In the data rows, 500 means zero.
Some points, each followed by its number:
  452  478  486  433  857  454  409  476  653  551  468  322 0
  548  430  476  622  517  448  400  480  598  561  396  445 1
  398  420  608  509  611  549  492  494  620  451  508  423 2
  366  451  413  380  406  520  382  450  547  405  534  468 3
  410  441  390  585  594  455  768  494  459  412  513  536 4
  456  426  429  426  720  456  429  547  572  596  494  424 5
  447  684  432  439  454  480  530  429  475  679  485  423 6
  625  490  458  511  531  463  461  405  463  560  393  434 7
  485  491  532  506  412  527  535  496  540  757  507  793 8
  541  512  552  507  479  505  467  676  491  421  501  568 9
  352  418  419  386  459  494  993  456  527  392  487  501 10
  445  464  539  473  691  554  502  443  514  631  534  395 11
  441  552  401  476  430  530  546  441  456  387  807  551 12
  492  644  479  446  425  686  449  450  401  538  507  514 13
  551  525  833  560  565  675  478  455  529  542  481  462 14
  777  517  493  612  399  560  581  490  500  651  355  528 15
  472  424  499  413  439  441  469  496  500  451  527  415 16
  427  562  418  417  558  650  502  489  424  488  431  567 17
  534  494  475  480  445  461  418  568  457  528  504  502 18
  421  535  433  450  444  444  484  479  449  487  464  438 19
  493  506  634  444  415  479  824  515  501  458  673  512 20
  545  491  519  512  512  547  488  762  487  398  487  501 21
  439  528  402  446  482  483  527  488  449  452  561  516 22
  651  816  493  765  425  520  469  483  447  538  421  455 23
  459  546  474  458  461  381  388  596  515  577  453  494 24
  678  444  479  918  459  447  515  523  421  637  494  760 25
  459  411  439  473  445  388  462  529  447  538  474  461 26
  352  418  625  512  698  487  475  476  693  478  428  375 27
  439  710  419  493  366  879  362  450  447  578  554  541 28
  671  405  459  526  412  434  608  669  514  398  461  541 29
  419  483  473  471  493  589  471  411  414  463  510  475 30
  473  512  460  434  555  478  399  539  488  549  426  449 31
  506  563  399  403  418  571  446  373  441  472  456  508 32
  631  405  473  692  485  494  555  437  467  412  434  641 33
  406  431  556  501  613  579  487  451  626  457  464  442 34
  592  511  433  506  479  494  502  603  434  485  461  488 35
  499  511  453  499  366  680  542  363  534  418  487  667 36
  430  504  510  458  420  515  479  518  546  502  469  431 37
  578  471  579  665  479  673  475  423  414  392  574  707 38
  533  437  464  504  492  491  490  701  493  442  438  542 39
  532  650  534  495  501  468  472  568  443  560  430  431 40
  540  465  590  512  366  396  512  461  429  502  470  544 41
  558  438  546  519  459  520  415  536  494  498  487  481 42
  425  517  373  439  439  388  555  437  467  465  494  461 43
  611  464  433  466  439  401  508  529  527  578  414  415 44
  631  444  446  572  425  461  409  450  441  438  487  435 45
  472  424  546  433  665  368  495  510  573  558  388  441 46
  439  504  333  473  459  441  449  822  580  392  494  495 47
  417  505  505  389  415  471  401  423  487  420  482  539 48
  551  419  469  552  522  443  539  648  441  471  414  513 49
  454  522  558  472  593  445  446  513  589  498  571  504 50
  458  537  396  528  446  445  528  442  498  509  456  479 51
  541  499  504  523  672  462  529  463  643  530  507  478 52
  399  411  466  479  572  481  482  603  494  505  534  428 53
  506  518  385  446  434  493  476  373  444  483  486  578 54
  431  476  510  463  518  545  456  586  516  545  451  492 55
  548  460  490  508  625  486  435  551  649  519  552  401 56
  462  511  479  563  416  670  429  446  413  517  603  556 57
  459  511  546  386  678  414  502  549  474  531  461  501 58
  445  444  479  446  499  534  575  516  447  385  534  495 59
  452  484  479  439  552  388  462  529  527  531  487  488 60
  489  506  403  509  647  505  430  641  462  556  472  474 61
New points follow, each followed by the numbers of its two nearest points above, nearest first.
  711  424  400  512  472  607  469  437  507  352  381  614 33 45
  546  475  588  467  558  553  494  506  469  441  467  482 42 55
  359  478  459  420  545  547  462  377  401  451  487  435 30 19
  379  551  512  466  645  447  429  576  660  558  567  468 50 56
  625  999  579  559  432  580  455  443  454  511  461  488 23 40
  518  424  459  539  545  487  535  609  414  451  408  488 49 35
  489  424  532  652  527  379  519  450  413  441  446  775 33 41
  432  537  419  493  465  434  429  450  374  505  428  415 19 51
  540  459  589  676  630  501  370  505  635  547  410  427 1 56
  565  444  486  506  711  467  376  603  726  584  514  355 56 5
  481  405  454  426  688  452  469  581  568  590  534  449 5 56
  465  723  333  499  425  547  356  423  500  458  820  528 12 57
  552  737  546  672  359  527  515  456  341  471  421  714 23 38
  461  637  420  426  460  419  389  540  550  521  515  484 24 19
  447  518  482  462  622  441  382  555  440  496  477  390 31 60
  499  511  738  346  392  494  999  503  560  378  952  481 20 10
  476  572  491  476  368  641  536  377  482  432  505  637 36 32
  529  426  431  664  474  391  494  477  595  702  404  468 1 44
  452  517  466  439  605  487  382  556  447  551  401  428 31 61
  502  495  715  366  404  479  999  513  556  398  897  493 20 10
  466  444  468  532  605  440  429  563  612  519  447  389 56 60
  545  438  482  427  427  503  812  599  467  623  527  503 20 59
  479  504  466  599  399  547  435  397  441  571  554  574 57 54
  599  437  471  515  425  438  413  465  475  478  470  437 45 42
  441  624  411  481  418  472  541  407  484  687  485  437 6 51
  572  454  446  611  481  553  524  421  440  427  434  623 33 54
  505  493  448  742  433  593  462  450  474  606  514  491 57 1
  519  495  537  454  493  600  484  439  443  472  641  452 30 57
  392  424  537  459  598  475  483  523  471  542  488  415 53 60
  475  388  454  584  504  430  459  544  555  556  429  433 1 26
  485  444  400  512  645  534  422  636  461  578  514  481 61 53
  694  434  415  507  474  561  478  423  499  356  383  672 33 54
  488  480  502  557  512  481  560  561  494  624  471  513 55 18
  425  464  532  486  532  520  462  510  467  591  501  461 55 31
  631  584  599  486  452  441  542  430  527  332  534  528 41 42
  465  464  532  420  465  507  874  516  633  611  713  428 20 10
  605  717  559  999  445  686  449  456  407  737  434  534 23 25
  456  649  388  417  479  491  532  413  463  668  596  414 6 19
  434  497  485  445  418  520  462  478  509  471  476  467 37 19
  464  504  479  474  630  480  373  545  522  547  407  417 31 61
  485  444  466  479  465  381  449  742  500  425  401  568 39 49
  724  511  453  532  512  461  495  370  407  564  381  455 7 45
  425  537  419  446  492  487  535  549  461  445  607  468 22 59
  442  552  449  537  409  534  437  433  473  550  644  540 57 22
  475  569  470  543  443  535  410  433  464  561  571  549 57 54
  512  491  612  672  392  461  402  363  461  498  468  534 41 42
  458  478  521  427  454  557  741  497  564  571  690  468 20 59
  545  571  977  599  505  773  482  443  474  571  454  521 14 38
  592  571  778  698  366  388  482  536  368  524  408  428 41 40
  425  511  453  572  585  487  542  476  680  644  434  468 52 1
  412  451  526  459  545  547  462  563  514  551  428  488 55 31
  439  398  479  532  538  447  442  583  534  471  454  408 53 60
  562  535  619  519  433  428  435  430  495  459  542  699 41 48
  518  524  532  526  392  401  502  410  494  505  481  574 41 51
  549  634  525  541  461  459  492  571  470  618  430  433 40 18
  512  458  453  519  452  514  502  682  500  412  434  561 39 9
